Each path below is one point turned by a fixed rotation once a step. After each direction that follows a path, write how fast that rotation turns it, in deg/step (0 if it stays still).
Each turn is a multiple of 5 degrees from 10 to 175, or 0.
Each row of a path follows its step; steps can be skipped.
Rotation 1:
step 0: [ -1  -6 -10  26 -33 -15 -56  -1  36  -5 -19  -9   9  22  -1  25 -15  -2
  -1  26  31  40  19 -25   8  11 -36  39  28  11  29   5 -36   0 -32  20
 -19 -23  23 -45 -14 -24  -3]
step 1: [ 23  -2  20 -14 -34  19 -12 -46 -22  33  -6  22 -29 -23 -36  10  -9  21
 -23  33 -18  19 -12  -6  59  -6 -13  28   5 -22  22  27  43   5 -18  14
  13  -3   9 -16 -24   0  44]
step 2: [ -5  23 -45  17 -25  -5  10   6 -28   3 -16  34  36  -2 -22   8 -44  19
  36  36 -39  16   6  -6  15 -27   1 -32 -27 -25 -37  -3  22   8 -33  -6
 -39   1  20  19 -20 -28  -7]
step 3: [ 26  14   6  36  -8  31  -2  -3 -17  -7 -10   3   6  -7  17 -35 -59  23
 -13  42  23   3  45   9 -37  34 -24  10  19  24  14 -47  13 -12 -11 -14
 -50  -7  -4 -19   0  -1  13]
step 4: [ -7 -49  20  23 -48  41  51 -23  31   5  37 -18  20 -24 -13  14   2  12
  -8  16  -9 -16  15  -7  39  -2  21  -1  33  -8  -2   2   8 -37  -7 -26
 -29 -12 -25 -31  -2   5  28]
step 5: [-22  33  -5 -20 -22  15  23   4 -36  11  15   7 -22  16   9  36 -14 -24
  33 -10  11  22   2   9  27 -34  26  -2  22 -18 -29 -54  13 -19 -62 -20
  -1  25 -41  -6  18 -12 -15]
step 6: [ -2  18   2   8  25  11  48  12   1  23 -23   5 -23 -24 -27 -30 -52 -10
 -21 -19  15  15 -12 -26 -37  20  -3  -2   4 -11 -35 -23 -18  -4  -8 -17
  -8  33 -25 -39 -49  36 -29]
step 7: [-43  14  30  31  -1  11  -6 -35   4  33  24 -27  -8   6  21 -13   8  -5
  -8  -5 -13  -2  43   2   6   3  35 -41   6  -9   2  13 -20 -45  24 -29
   4 -23  24 -34 -40   8 -54]
step 8: [-36  18 -37  18  -7  -6 -29 -20  23  23   6   6 -37   2  -6  38  10  -2
  37 -14   1   8   4 -28  51  24 -21  28  25  15   2 -47 -54   1   4 -19
  29 -17 -12 -23  10 -16 -15]
step 9: [-19  -1  31 -16   2   0 -43 -22  11   9 -18   6 -27  -6 -33  20 -25   7
   1  27  14  45 -40 -39  14   5  -7  -6  12   9 -39  -1  31  -6  16  35
  33  47  20 -39 -32  11   2]
Speeds:
[ -3 -11  -7  10   2 -11  -3  -6   1   1   1 -11  -7   4 -11 -21 -11   4
  -6   6  -5 -10   2  10  -9   6  -3 -17  -3   3   5  -6  -3  -2  -7  -5
   5  -7   0  10  -2  -6 -10] : 90
[  7  -8  -7  -1  -9   8   4  -3  -7  -2  17   2   7   5   1 -10   6  -9
   4   5  -3   9   4  -7   9  -2  15   1   3  -8  -5   6   0   7  10 -13
   9   3  11  11   0  -9 -12] : 130
[-13  -6  -5  -3  -3  -7  -2  -2   2 -12   1   3   7   2  13  15  -4   2
   7   4   8  -3   0   6  -7 -15  10 -15   1  -3   2  11   4 -10  -5   9
  -3   0   9  -8  -7  -9 -13] : 145
[ -9  -5  14  -8 -11   3   9  -9   0   2  -1  -3 -10   6  -1   5  -5  10
   1   4   8  -6   5  10  11   0  -6   6  -2  -8   4   8 -26   1   5   1
   0   2   1   6  10 -10   5] : 100
[ -1   3  -2  -1  -6   1  17  10   0   7  20  -5  -5   8   9  -1   4 -10
  -2   0   6 -11 -11   8 -16   1   1   3   3  -5  -6  -4   0 -12  -2 -10
 -10   7 -11   1  -5   1   7] : 40
[  2  -4  10  13   8   7   9  11   8  -7  -1  -8   8  -5  10   6  -5   1
  -4  -3  -1   7   1  20   7   0  -1   6   3  -6  -4  -1   0   5 -13  -4
  16   3  -4   4   1  11 -13] : 45
Rotation 2:
step 0: [ 16 -23  58 -40   7  -9   4  27  10 -19  37  35 -23  -2 -40 -10 -25   6
 -40  37 -21 -31  -5  22  59  45  16  20   7  52  -7 -23  -7  -5  15  26
  15  -2 -22  -1   9  -8  27]
step 1: [ -1   2  34   9  -7  32  -3 -24   9   3  32  -9 -70 -25 -16  28  -6  -5
 -35  -9 -16   9  38 -25  62 -23  32  19 -12  13   9  12 -33  37 -18  22
   2 -52  24  23  -7  19  28]
step 2: [ 58 -47  -8   6   4   8  11 -17   6 -37  45  -8   4  -4 -19  10  -5  -8
  -7   0 -55  -3 -25 -29  47 -29  13  16  22 -22   7  38 -40   7  24  -5
  51  -2  14  30   7 -51  -6]
step 3: [ -5 -23  69  -3  43  -7  -8   4 -15  18  42  26 -32 -21   0  26  18  21
 -47  40  -3  -7 -28   4   7  24  13  -7  12 -50  10  12  16  32 -19 -22
  49  16  15  36  -6 -33 -17]
step 4: [ 19  -9  51 -28   8  -1  17  -1   2 -27  -7   7   4   7  -4  60 -14   1
 -17  26 -49  36   7  35  24  23  14  14 -15 -12  90  19 -18  31 -16  14
 -14 -15  12  -3  11  15 -35]
step 5: [  1  -8  37  18  60  27   5  20 -22 -10  14  38 -34  37 -18 -13 -16 -20
 -26  19 -52  -6  10 -16  39  28   8  34 -27 -21  10  -3 -55 -35  50  20
  -9   5  -1  -5  25  -2  -2]
step 6: [  0 -16  35  -1  47 -25  23   0  17 -18  31 -13 -73  10 -12  20   7  -7
  -5 -29  -2  22  -6 -20  64  20   6  -3  -2  -8  -9 -28 -17  25   4 -54
  17 -61  11 -33  10 -11  -9]
step 7: [ 37   1  66 -55  -7 -26  -7 -30   2  -9  31   6 -18   3 -30  24 -16  11
  -3 -43  13 -30 -27   1  33 -10  19  14   6  14  36  27 -30  11  54  23
  27  -8 -16   2   1 -47 -12]
step 8: [  1 -33  61 -10  -5  20   1 -26 -41  -5  36  25 -21 -47 -29  16  34   5
 -19  22 -14  -3  16 -34  38   6 -13   3 -11 -47   3 -15  12  32   4  65
 -13  -9  23  -4  18 -40  11]
step 9: [ 16  -1  20   9 -16  -3  36  18  53 -25   5  29 -11  -5 -10  26  18   8
 -18  30 -59  42   8  35  72  24 -30  17   0   8   7  25   3  31  17   4
  29 -12  19  22  25 -40  17]
Speeds:
[ 10  -2   2  -2  -4   4  -9   7 -16  -4   8  -5   5  11  -9 -10   1   6
   1   2 -13 -12 -12  14  -6   2   0  -5   7   5 -11   7  -7  -7  17   7
   0   6  -2   3   2   5  -4] : 145
[  3   7   4   7  12   1   0  10 -12  -4  -1  -1   6  20   1  15   0  -2
  -5   4   7   5  -8 -10  -5  -5   1   4   6 -12  15  -2  -4  -9  -3 -14
  -2   2   3   1  -4  12  -9] : 40
[-10   0   2 -22  -5  10   0   1  -7  -2 -13  16   1   6   8   6   4 -10
   0   9  -3  15  -2   4   5   3  -5  -5  11   0  -9   0 -12   0  -4   7
   2   3  -1  -4  -7   3  10] : 80
[  8  -5  -2   2  -8  12  -9  -7  -1  -7   8  12  -1   3   9   4  -8   7
  -9 -13  15  -7   0  -1   8 -16 -12   4  12  -2 -11   1   1   6  -6   1
  -1  -6  -4  -2   4  -3 -12] : 65
[ 15   9   9 -13   3  -4   1  -3  -7   0  -2   8   0 -17   0   6  -6   9
  -1   1  -3  -6   1  -8  -4   8  -4 -15   7   6  10  -5  15 -13 -10  10
  -2   5  -3   0   4   5  -5] : 90
[  3   0   6  -4   1   3 -13 -17   4   7  -2   0   5  -1  -8   0  -6  -1
   8  -3  -2   8   0  -7  -4 -14   7   2 -11  -1   7  23 -12  -2  -3  11
 -16   0  -2  -6  -3   7  -2] : 120
[  7   0   3  -3   2   0   3  -6  -7  12  -1  -8   8   0   2   5   4   2
   4  10   2  11   1   3  -7   1  -8  10  12  -9  -1   6  14  16   7   3
 -10  10   5   9  -3 -20  -6] : 70
